In the rows, zero is written as 128.
Each named turn below is shown by a few rows before and after it. Which turns, in which order, take the first row of each later pair to the second? The first pair is answered.
Zuvu:
[137 125 105 158 155 128 113 109 123 132 116 124 107 142 130 134 152 134
 161 149 118 167 112 110 126] |-> [147 123 114 164 156 124 119 116 121 135 108 125 103 145 143 133 140 127
 161 153 129 156 114 108 122]
[101 141 123 127 156 125 147 109 125 124 143 139 149 140 114 136 155 114
 126 130 105 128 123 118 119] |-> [118 136 144 144 160 121 161 126 124 132 125 144 148 149 135 135 128 102
 126 136 122 112 130 119 115]
[131  77 145 130  96  97 131 153 148 159 113 134 140 140 146 127 142 100
 136 157 146 122 149 113 148] |-> [108  82 121 107  91 104 110 131 152 149 134 129 145 127 120 123 176 114
 140 148 123 142 145 113 156]
Gebu:
[145  95 157 141 118 131 138 150 130 113  89 136 114 133 140 141  63 143
 131 135 138  80 162 142 125] |-> [143  99 150 150 120 138 170 142 132 125  91 144 125 143 154 150  74 136
 140 138 133  85 155 140 104]
[104 115 105 142 102 129 189  99 118 167 139 149 160 154 153 141 187 109
 157 144 108 157 120 126  78] |-> [ 92 143  78 119 124 146 166  71 112 138 146 133 154 139 126 129 191 139
 146 123  89 167 102 133  85]
[112 123 118 141  90 134 138 135 141 136 127 135 143 130 155 144 124 110
 127 149 127 146 135 117 135] |-> [107 133 110 138 100 145 144 123 138 132 130 136 147 131 155 143 132 115
 127 144 121 149 123 119 125]
mudom:
[123 122 111 118 110 145  85 120 132 135 172 149 123 114 117 141 130 142
 142 123 117 101 169 153 171] |-> [140 108 128 137 104 135 102 137 134 153 158 159 126 124 139 145 115 124
 148 136 131  91 179 147 162]
[ 86 118 102 111 104 148  97 140 161 140 188 135 147 127  94 167 174 137
 162 144  63 164 108 118 128] |-> [103  90 132 136  87 127 120 166 168 164 175 151 149 140 124 179 160 107
 177 166  86 148 129 109 124]
[102 147  88  95  91 127 160  92 154 101 139  85 152 166 130 155 164 155
 113 109 128 154 137 115 135] |-> [103 124 101  97  71 109 152 111 159 117 142  90 153 167 136 160 172 143
 125 122 134 157 151 109 144]
Then:
(two turns a pair)
[142 121 139 126 120 111 100 146 129 115 126 124 116 118 118 127 111 133
 131 119 119 121 144 122 155] |-> [148 116 146 145 123 110 135 152 126 135 119 133 126 133 146 140 109 114
 136 133 129 115 138 118 133] : mudom, Gebu
[123 130 131 104 138 104  98 134 116 100 143 117 133 112 108 118 140 154
 138 102  96 126 152 123 141] |-> [132 101 150 128 118  87 128 154 125 134 137 136 142 129 138 134 143 124
 152 122 114 119 169 115 132] : mudom, Gebu
[149 153 114 159 160 129 139 110 103 123 106 132 150 120 139 107 127 144
 120 111 133 129 105 123 120] |-> [127 123 114 135 118 109  94 117 118 129 126 130 150 108 111 104 158 147
 130 110 122 149 127 112 152] : mudom, mudom
[151 155 130 134 191 116 117 128  62  78 139 110 127 177 148 124  94 156
 119 129 133  73  87 138 141] |-> [160 134 151 138 173  99 104 151  68  86 135 113 121 176 152 121  80 147
 121 133 144  64 106 130 160] : Gebu, Gebu
[125 107 146 111 101 105  82 146 144 134 136 143 134 109 111 122 118 131
 123 122 135 135 152 113 159] |-> [121 103 142 138 101 110 140 140 144 168 139 159 157 134 147 141 136 106
 134 139 140 133 144 110 122] : Gebu, Gebu
[113 118 130 141 128 126 153 134 138 141 137 137 141 139 140 140 156 121
 130 148 120 132 127 122 111] |-> [105 141 113 123 138 136 130 119 131 112 143 127 136 126 115 127 156 145
 122 132 106 137 115 128 118] : Gebu, Gebu
[114 107 118  98 115 109  83 133 131 116 154 109 122 116 104 117 156 132
 157 121 106 122 167 131 157] |-> [140  93 148 139 122  97 135 158 128 146 129 128 126 147 155 133 127  99
 164 145 137  98 173 123 130] : Gebu, mudom
[120 129  78 118 143 117 174  85 138 138 121 124 143 146 156 171 161 143
 124 148 107 120  96 153  96] |-> [104 105  78  97 111 105 139  90 152 146 139 125 144 134 134 169 186 145
 135 148  99 140 117 146 121] : mudom, mudom
[ 86  78 125 116  94 134 109 123 155 160 148 152 125 111 101 136 182 140
 126 114 131 147 159 127 165] |-> [109  71 147 153 103 131 158 137 150 184 126 169 129 135 147 153 159 112
 130 131 154 125 158 125 135] : Gebu, mudom
[ 83 160  96 142 141 149 155  96 128 132 157 137 145 156 129 130 135 165
 151 143 128 144  92 152 130] |-> [ 75 118 116 138  95 121 127 118 146 152 162 142 144 150 122 135 155 151
 167 154 129 151 128 138 158] : mudom, mudom
[121 177  91 138 173 161 147  76 119  95 136  96 132 115 119 122 144 165
 127 118 112 153  79 142  93] |-> [108  85 129 124  78  96  94 132 158 146 157 106 137 105 108 136 186 130
 160 147 113 174 156 113 152] : mudom, mudom
[100 136 133  95  91 109 127 152 105 114  97 130 116 132 120 127  99 110
 125  92 159 120 126 127 111] |-> [102 143 134 102 102 116 140 145 105 112  93 131 118 138 127 132  97 106
 122  93 162 117 118 129  99] : Gebu, mudom
[169 142 142 135 123 147 125 138 122 112  88 115 118 109 143 137  84  77
 114 125 164 105 132 133 145] |-> [157 169 114 127 143 167 131 111 114  94  95 107 118 108 132 132  94  94
 105 114 148 114 105 137 128] : Gebu, mudom
[149  95 142 128 116 113 130 165 138 128 102 125 117 134 133 130 114 108
 141 141 154 124 149 117 150] |-> [150 149 115 126 166 149 144 132 119  96  97 112 113 133 132 122 101 138
 124 125 142 119 107 136 129] : mudom, mudom
[ 97 126 165 121 139 121 139 158 140 158  90 112 154 137 153 119 123 150
 135 108 136 133 152 127 132] |-> [ 80 134 147 109 140 129 133 139 141 152 103 108 160 133 137 118 149 162
 138 101 119 149 143 132 131] : Zuvu, Zuvu
[134 129 134 123 126 127 115 145 128 119 125 127 128 118 123 123 109 143
 123 125 137 125 146 136 150] |-> [142 130 135 136 132 129 137 144 128 127 117 135 130 131 134 125 102 135
 124 129 143 121 139 138 135] : Gebu, mudom
[135 151 107 107 112 151 137 101 135 147 154 125 125 136 129 137 159 129
 173 131 108 140  90 152 115] |-> [139 127 125 116  92 130 134 117 143 168 153 136 127 135 139 143 162 115
 184 144 114 140 111 141 124] : mudom, mudom
[108 150  85 100 105 141 114  65 142 133 140 132 132 125  82 133 154 148
  95 120 124 156 116 126 118] |-> [126 114 122  96  79 110  76 105 152 134 128 132 116 112  75 123 128 140
  98 125 143 143 150 117 156] : Gebu, Gebu
